Here are some numbered points:
-1.33  1.55  1.01 -0.50  1.06  0.43  0.01  0.72 0
-0.58  0.26  0.56 -0.22 -0.31  0.99 -0.19  0.07 1
 0.80 -0.49 -1.01 -0.09 -1.51 -0.06  1.12 -1.42 2
-1.19  2.50 -0.61  1.78 -2.33  1.24  0.14  1.81 3
-0.80  0.55  1.36 -1.12 -0.10  0.19  2.16  0.62 4
-0.31  0.09 -0.49 -0.21 -0.59  0.38  1.00 -0.80 5
 2.14 -0.54  0.34 -0.25 -0.26  0.61 -1.32 -0.47 6
 0.32 -1.31  0.59  1.58 -0.68  1.04 -0.10 -2.32 7
 0.73 -1.42 -0.86  0.16 -0.68 -0.90 -0.41  0.38 8
 0.78 -0.49 -0.82 -0.14 -0.84 -0.20  1.04 -1.10 9
-0.43  1.34  0.73  0.34  0.26  0.80 -0.42 -2.31 10
 0.16 -1.14  1.23 -1.41  0.47  0.30 -0.16  1.12 11
 0.46 -0.25  1.92 -1.01  0.45  0.59 -0.58  0.70 12
-1.50  1.55  1.26 -0.69  1.27  0.80  0.09  1.27 13
 1.03 -0.73  1.23  0.16 -0.12 -0.50 -1.00  0.15 14
-0.01 -1.62  0.11  0.14  0.65  0.74 -1.10 -1.72 15
-0.14 -0.16 -0.52  1.01 -1.13 -1.34 -1.25  0.85 16
 1.44  0.93  0.00 -0.44  0.27  0.62  0.42  0.78 17
 1.47  1.15 -2.08 -0.48 -0.48 -0.98  0.08  0.96 18
-1.56 -0.42  0.45 -1.02  0.28 -0.06  0.67  2.25 19
 0.37 -0.08  1.49 -0.96  0.18  0.76  0.47 -0.01 20
-0.26 -0.94 -0.61 -0.17 -0.38  0.64 -0.08  0.37 21
-1.92 -0.76 -0.63  1.37 -0.22 -0.13  0.87  1.47 22
-1.42 -0.39  0.43  1.73  0.41  0.42  2.32 -1.17 23
-1.79  0.31 -3.24  0.84  1.46 -1.03  0.41 -0.11 24
-1.65  0.36 -3.34  0.70  1.60 -0.89  0.36  0.12 25
-0.06  0.89  1.18  0.68 -0.46 -0.04 -0.64  0.34 26
-0.11  0.13  2.37  1.24 -0.17  1.36 -0.49  0.25 27
-0.19 -2.60  0.56 -1.04  2.75  0.09 -0.34  0.29 28
-1.33 -0.57 -0.59  0.89 -0.35 -0.43  0.45  1.33 29
 0.69  2.18  1.07 -0.28 -1.17 -0.11 -2.11  0.94 30
-0.74  0.42 -1.79 -0.63 -0.11 -0.27  1.51  0.04 31
 1.03 -0.74 -1.22 -0.08 -1.68 -0.28  1.58 -1.57 32
 0.60 -1.39  0.81  0.80 -0.71  0.81 -0.36 -2.22 33
-0.37 -0.91 -0.58  0.50  0.43 -0.18  1.15  0.98 34
-0.90  0.48 -1.39 -0.10 -0.95 -0.99  1.28  1.10 35
 0.17 -0.18  2.44 -0.64 -0.17 -1.45  0.33  0.20 36
-0.54 -0.25 -1.23  0.81 -0.08  1.39  1.83 -1.12 37
New points follow, each followed by the numbers of its two nearest points above by angle, nearest first.
-0.24  0.65  0.72  0.89  0.68  0.21  1.03  0.02 23 0
-0.44 -2.70  0.41 -1.33  3.17  0.17 -0.47  0.37 28 11
-0.16 -0.06  1.89  1.30 -0.05  1.16 -0.37  0.12 27 26
-0.09  0.58  1.22 -0.98  0.05  0.20  2.15  0.32 4 20
-0.77 -0.09 -1.13  1.02 -0.20  1.22  1.93 -1.28 37 5
-0.13  0.41  0.42  0.67 -0.36 -0.02 -0.56 -0.02 26 30
 0.98 -1.97  1.80 -0.49  0.15 -0.17 -1.36 -0.36 14 12
 0.76 -1.27 -0.75 -0.08 -0.51 -0.94 -0.42  0.44 8 16
 0.30  0.27  0.93  1.03  0.23  1.00 -0.05 -0.16 27 26
 3.41  0.00  0.23 -1.10 -0.73 -0.29 -2.16 -0.01 6 14
 3.52 -0.03  0.28 -0.87 -0.42 -0.43 -1.98 -0.08 6 14
 0.09 -1.81  0.60 -1.36  1.77  0.30  2.09 -0.83 28 20
-0.17  0.85  0.94  0.35  0.54  0.82 -0.36 -1.82 10 7
-0.60  0.15 -0.44 -0.23 -0.80  0.36  1.11 -1.01 5 37
 2.24 -0.47  0.27 -0.55 -0.07  0.56 -1.08 -0.73 6 14
 1.31  0.96  0.27 -0.60  0.23  0.62  0.26  0.72 17 20
